(in the rows, 128 means zero)
Each path below is one point turned by a fixed rotation once a step. After each direction that follows a path, write how fast that rotation turns it, in degrees a step (0 if it stays still).
Each turn is a multiple of 5 degrees from 10 to 175, or 0.
Each row of a path follows its step; steps can be skipped.
Path 1:
step 0: [129 128 120 121 115 128 113 120 121 119 129 130 124 140 128 134 138 113
 133 130 120 126 135 137 130 126 135 134 122 146 119 118 137 116]
step 1: [118 113 128 125 123 113 118 143 122 118 115 123 127 119 126 130 124 126
 134 147 122 122 137 123 117 122 127 134 129 133 121 124 135 120]
step 2: [125 124 120 119 109 123 123 133 129 127 128 128 124 118 122 121 122 127
 141 127 125 126 131 138 121 110 130 106 116 129 130 119 136 133]
step 3: [125 143 120 126 128 119 126 144 131 120 123 123 120 139 124 131 120 140
 130 134 128 138 127 131 136 125 140 123 116 137 126 111 140 117]
step 4: [117 143 132 116 122 116 126 135 132 122 123 138 128 127 131 142 123 130
 119 128 113 122 144 132 121 125 129 115 130 139 117 134 132 121]
step 5: [134 124 122 118 119 122 112 132 133 116 136 132 134 135 133 132 129 125
 142 136 114 124 136 120 139 122 146 122 123 130 126 137 136 132]
step 6: [130 123 129 138 117 128 118 145 122 120 119 136 110 122 121 136 123 127
 130 143 114 139 134 131 129 133 131 127 117 137 127 127 130 139]
step 7: [118 123 115 114 117 125 126 129 135 127 120 138 141 131 111 137 124 132
 135 133 120 133 129 143 123 123 129 132 120 146 135 125 129 131]
step 8: [119 125 118 123 110 121 127 135 126 124 135 116 122 137 119 139 127 111
 131 135 129 134 133 130 135 125 136 124 133 140 115 123 136 113]
step 9: [119 134 133 122 118 114 117 134 122 128 115 114 131 112 129 126 114 128
 133 134 123 135 141 121 119 118 138 130 127 138 123 133 134 128]
step 10: [123 127 126 121 113 127 124 127 136 130 121 121 122 132 128 129 125 136
 130 143 121 126 125 136 130 118 143 101 118 129 138 132 132 130]
[127 126 130 125 131 125 129 133 124 130 127 129 129 126 131 127 125 130
 123 129 126 128 130 127 122 129 124 128 130 134 135 130 127 129]
135
[124 134 124 126 131 123 132 127 130 130 130 130 128 130 124 127 127 127
 127 124 130 131 129 130 134 130 124 128 131 133 126 126 129 128]
85
[131 134 129 131 131 124 126 127 131 127 129 131 128 129 133 129 128 129
 124 128 123 126 126 128 132 131 130 125 125 126 130 135 129 129]
55
[125 127 130 134 127 127 131 132 126 124 123 129 126 124 124 129 124 129
 127 125 128 127 130 126 128 135 127 128 128 125 124 131 128 124]
145
Path 2:
step 0: [142 128 123 127 122 152 125 127 141 123 139 110 147 125 134 130 127 141
 115 123 131 131 124 125 138 128 122 115 123 121 124 129 129 133]
step 1: [129 120 114 116 117 122 123 130 129 105 128 135 135 132 130 136 128 140
 135 123 129 151 118 142 134 127 129 126 135 137 138 127 134 122]
step 2: [128 124 131 131 113 140 126 120 125 135 120 121 133 139 127 122 139 144
 143 133 129 147 132 123 125 131 125 127 112 117 116 118 142 123]
step 3: [128 113 113 129 140 137 122 127 148 119 127 132 136 122 136 150 140 135
 129 131 133 132 135 118 129 119 133 132 117 129 127 122 122 115]
step 4: [129 121 144 129 117 128 136 121 144 127 120 137 135 117 144 133 124 132
 129 122 130 147 125 123 131 115 113 119 134 129 130 127 145 137]
step 5: [138 123 120 131 127 140 123 122 136 129  99 136 122 134 136 124 125 148
 131 121 124 139 135 130 125 135 144 130 128 129 134 139 124 125]
step 6: [125 122 129 126 114 134 138 115 138 130 127 135 120 134 130 135 145 139
 116 129 148 123 130 132 119 123 122 118 115 143 122 132 134 119]
step 7: [133 123 135 126 119 130 132 124 121 121 119 151 129 104 136 138 132 137
 125 140 125 127 133 131 130 123 130 132 126 106 137 133 128 114]
step 8: [138 117 148 128 120 142 119 139 142 135 113 132 137 122 113 128 135 132
 119 133 136 133 129 129 125 133 128 123 139 132 114 142 125 130]
step 9: [120 121 112 120 110 133 125 128 132 133 127 144 104 119 130 135 141 134
 122 117 124 132 124 123 127 135 127 135 146 130 125 129 124 125]
step 10: [127 147 134 107 120 141 129 128 125 131 108 121 131 121 142 132 139 135
 122 138 132 120 126 128 119 130 116 137 129 123 117 131 136 128]
[133 131 126 124 127 129 130 121 129 129 131 126 128 128 127 137 128 127
 128 131 128 126 129 126 126 126 126 128 129 126 132 126 125 132]
110
[127 129 129 126 130 132 122 129 126 133 132 130 124 132 131 131 129 128
 124 128 126 127 129 123 129 131 129 124 125 130 130 126 132 123]
110
[125 126 127 124 125 126 135 127 125 128 130 135 126 127 130 126 127 124
 130 128 131 130 124 126 131 125 126 128 131 128 131 124 132 127]
135
Path 3:
step 0: [134 120 144 129 113 125 114 130 127 128 126 121 131 130 129 140 125 131
 120 125 126 135 135 122 114 127 134 130 154 125 123 133 127 129]
step 1: [142 127 136 123 126 137 125 137 124 119 126 130 142 131 137 124 133 128
 126 120 134 121 143 128 105 126 129 122 145 125 127 125 130 117]
step 2: [137 120 138 124 126 124 128 129 128 133 119 128 134 150 118 135 137 122
 119 117 137 122 135 136 117 119 126 118 132 125 118 134 138 119]
step 3: [135 122 126 133 128 129 138 139 134 133 138 125 138 142 129 117 142 124
 113 138 129 117 136 138 119 122 126 118 127 118 124 131 138 132]
step 4: [144 116 123 133 137 132 123 133 129 135 136 126 120 139 113 124 137 128
 120 135 139 134 137 144 126 129 124 129 122 129 133 140 134 139]
step 5: [137 124 125 133 123 121 117 131 133 136 149 124 127 134 126 131 137 138
 112 138 131 125 127 130 128 137 119 141 140 124 135 132 126 141]
step 6: [144 124 132 129 129 140 113 137 117 130 131 121 117 122 136 135 135 129
 123 133 139 132 131 131 129 139 125 134 149 132 129 125 130 138]
step 7: [138 124 139 127 128 131 106 128 131 134 128 129 136 131 137 140 132 130
 121 113 141 120 127 117 124 139 127 132 140 121 132 123 138 127]
step 8: [132 121 140 125 127 142 125 139 118 135 121 129 138 138 140 133 121 115
 118 128 136 124 128 119 122 121 131 127 140 120 117 125 141 132]
step 9: [134 114 132 137 129 133 121 130 138 128 121 133 143 134 127 123 126 121
 120 122 136 129 141 127 119 118 142 119 130 116 134 135 144 131]
step 10: [139 121 128 131 122 126 127 130 129 130 134 135 138 143 117 118 117 121
 118 134 133 129 136 132 108 114 124 133 133 123 122 140 124 136]
[124 125 128 125 126 130 130 126 127 125 126 125 129 133 130 126 126 123
 128 126 131 121 129 131 129 126 132 130 128 129 131 129 132 124]
55
[124 121 125 132 127 127 131 128 123 129 126 125 126 123 126 128 128 132
 132 128 130 125 127 124 124 127 124 130 124 127 128 126 128 126]
0
[130 129 128 130 124 124 131 128 126 128 126 128 133 130 131 124 129 126
 130 122 127 132 134 126 129 122 124 125 127 130 128 130 127 129]
45
[125 130 132 124 124 133 128 127 125 127 127 130 130 130 127 128 136 130
 133 125 129 130 128 123 126 130 132 129 130 125 126 126 129 130]
55
[128 129 124 128 122 128 128 129 130 123 129 130 123 129 128 128 128 130
 130 126 130 127 126 126 126 128 127 129 137 132 132 132 124 127]
65
Path 4:
step 0: [134 134 127 117 135 131 133 116 131 123 130 119 138 123 129 140 126 133
 126 125 123 141 131 111 124 134 122 117 130 136 115 140 126 123]
step 1: [121 122 126 119 118 132 136 128 140 123 136 129 122 143 133 131 138 147
 135 135 124 134 124 121 124 125 122 142 120 124 130 128 136 129]
step 2: [125 138 133 128 134 122 119 131 142 122 128 134 135 120 133 121 134 135
 132 116 128 126 144 123 117 136 121 131 134 125 123 113 132 137]
step 3: [128 118 144 122 132 120 127 136 134 124 133 125 131 125 144 126 119 123
 129 133 118 129 123 126 128 121 118 124 118 128 143 122 111 134]
step 4: [134 123 130 135 125 127 135 121 135 124 135 111 123 131 126 118 121 127
 114 116 138 119 130 124 117 135 122 129 133 112 131 133 122 122]
step 5: [122 124 124 127 129 121 128 129 116 127 131 132 130 133 138 126 121 126
 124 133 112 138 134 124 110 136 138 115 124 120 128 132 135 112]
step 6: [126 138 136 130 124 129 130 132 140 115 120 110 130 138 135 124 123 130
 130 125 123 132 126 128 139 137 127 134 121 138 120 137 142 119]
step 7: [127 136 139 124 128 131 124 113 130 124 130 141 122 129 136 124 136 124
 120 133 126 142 125 130 119 133 122 145 137 132 142 124 139 126]
step 8: [132 125 132 116 138 127 118 129 129 119 123 127 134 133 123 117 117 129
 135 117 136 142 134 141 130 132 123 124 118 121 138 125 131 141]
step 9: [144 131 148 131 133 138 124 125 129 135 130 121 113 131 135 128 121 129
 128 126 129 133 116 123 116 118 134 119 125 124 122 120 122 128]
step 10: [128 118 128 127 130 128 136 124 110 122 126 119 121 132 122 133 127 133
 132 118 115 120 122 136 122 137 112 126 129 116 125 121 137 120]
[131 128 134 127 125 129 128 133 133 124 129 128 126 130 126 126 130 129
 127 125 137 124 129 127 130 131 133 128 131 128 125 129 129 127]
155
[132 128 125 127 125 129 131 128 126 123 126 126 128 130 132 127 130 130
 123 128 130 128 120 127 129 126 123 127 131 134 128 125 125 127]
120
[130 123 129 131 124 127 128 127 131 125 130 129 128 120 128 128 130 132
 132 129 125 124 126 128 128 128 126 124 126 122 126 123 127 130]
45
[124 126 130 129 127 134 129 132 127 130 127 128 130 128 125 129 126 125
 124 122 125 125 125 130 123 125 127 122 129 126 128 132 126 125]
65
Path 5:
step 0: [127 132 128 126 136 133 106 129 128 122 127 137 126 139 136 134 125 126
 139 136 141 129 114 131 131 128 118 135 128 120 116 122 116 122]
step 1: [121 124 120 138 128 118 141 130 123 130 126 121 127 131 110 131 127 130
 136 120 140 141 143 115 131 131 130 131 128 130 144 136 130 127]
step 2: [133 131 111 125 130 132 118 116 125 124 124 128 132 117 132 112 128 134
 125 125 127 127 112 146 135 122 128 135 128 119 122 123 141 129]
step 3: [124 130 145 131 117 132 128 135 138 130 128 123 137 130 119 131 137 143
 144 140 124 125 138 119 133 142 123 129 123 135 128 127 128 137]
step 4: [130 132 112 134 133 117 134 130 129 134 132 134 126 134 134 134 138 119
 128 123 128 125 108 136 137 129 135 124 141 128 135 115 119 117]
step 5: [127 134 127 132 133 128 131 132 115 128 128 118 110 128 127 117 116 136
 134 142 135 126 134 115 120 132 115 135 118 122 128 124 129 141]
step 6: [129 124 124 136 124 130 130 124 125 131 125 131 147 124 113 128 142 115
 124 121 128 140 118 141 131 132 123 127 125 118 123 142 116 126]
step 7: [124 129 131 133 126 120 135 134 131 128 131 120 134 123 143 113 117 152
 142 127 124 124 122 126 126 121 134 131 122 140 130 129 132 120]
step 8: [125 135 118 121 114 134 109 138 130 136 126 143 134 137 121 131 129 116
 129 139 140 123 125 138 128 138 128 131 130 126 133 123 122 132]
step 9: [122 132 123 135 130 111 141 127 127 128 140 112 124 120 122 139 133 139
 126 121 125 135 135 127 121 121 117 123 122 126 140 115 129 128]
step 10: [139 124 128 128 128 134 115 115 113 143 128 130 123 126 131 124 131 123
 131 136 129 122 107 132 135 124 132 130 117 128 122 137 130 140]
[131 129 123 132 127 127 132 124 127 126 128 126 132 122 132 131 127 130
 126 126 131 129 125 124 124 127 132 124 133 130 128 126 128 127]
140
[131 134 132 129 128 124 124 127 126 131 121 129 130 131 123 129 129 130
 126 126 129 127 131 127 126 132 132 126 129 127 128 130 124 130]
145
[132 131 129 124 131 128 133 131 124 132 126 125 128 130 129 125 128 126
 130 124 129 126 126 129 130 122 132 128 125 129 129 125 133 126]
135
Path 6:
step 0: [128 123 126 136 129 110 122 129 116 134 124 121 129 110 129 129 124 136
 130 117 130 126 122 115 127 145 121 137 133 119 127 126 129 140]
step 1: [136 131 122 118 125 123 124 128 119 117 138 121 132 129 119 130 130 144
 124 125 128 133 118 108 135 126 128 140 135 130 113 120 126 119]
step 2: [125 135 125 127 138 122 127 110 137 123 121 118 127 130 121 133 115 130
 116 122 125 152 119 120 132 119 132 128 128 124 131 126 137 128]
step 3: [132 134 128 146 128 129 134 120 117 128 123 120 126 130 133 136 130 128
 128 109 125 139 115 123 124 136 124 130 129 127 133 121 118 149]
step 4: [135 144 130 125 119 126 137 132 114 136 123 128 119 126 121 128 130 141
 121 125 133 127 119 107 132 141 133 126 139 121 121 130 125 125]
step 5: [136 129 133 129 123 109 116 127 133 134 130 124 120 128 120 121 123 133
 119 127 136 143 126 116 131 122 133 148 132 123 129 130 140 133]
step 6: [131 131 130 136 142 125 133 116 114 126 145 119 137 136 128 121 131 135
 123 114 118 140 122 124 127 122 122 134 136 125 129 123 136 137]
step 7: [135 139 128 126 129 122 132 115 108 126 112 128 129 124 136 142 124 136
 119 125 125 132 123 115 125 131 129 116 137 132 132 119 140 129]
step 8: [128 133 135 124 117 115 120 129 128 123 126 130 120 126 133 131 118 127
 127 113 125 136 122 103 125 141 128 136 120 128 121 136 129 139]
step 9: [124 124 136 129 137 113 133 129 127 129 140 116 130 124 120 122 135 135
 121 121 122 135 116 108 141 132 126 133 132 116 132 121 118 124]
step 10: [136 137 126 129 133 123 126 117 116 122 119 111 132 119 129 132 126 144
 120 124 140 136 110 130 133 116 126 138 129 129 131 125 135 125]
[126 126 126 126 123 124 124 134 126 126 131 130 124 126 122 126 130 130
 127 129 130 126 132 124 130 133 131 128 125 124 127 127 127 129]
90
[128 132 127 129 128 129 127 127 122 126 128 127 123 127 128 132 130 124
 127 137 128 126 124 126 128 124 129 128 126 126 125 129 130 123]
125
[125 128 123 130 127 130 130 130 127 133 131 130 122 132 132 129 127 134
 127 129 131 129 130 127 131 123 128 128 130 128 131 131 127 132]
45
[126 127 121 129 129 133 127 129 132 127 125 126 128 125 125 128 124 129
 131 129 128 131 120 129 129 131 131 130 128 128 126 125 123 127]
40
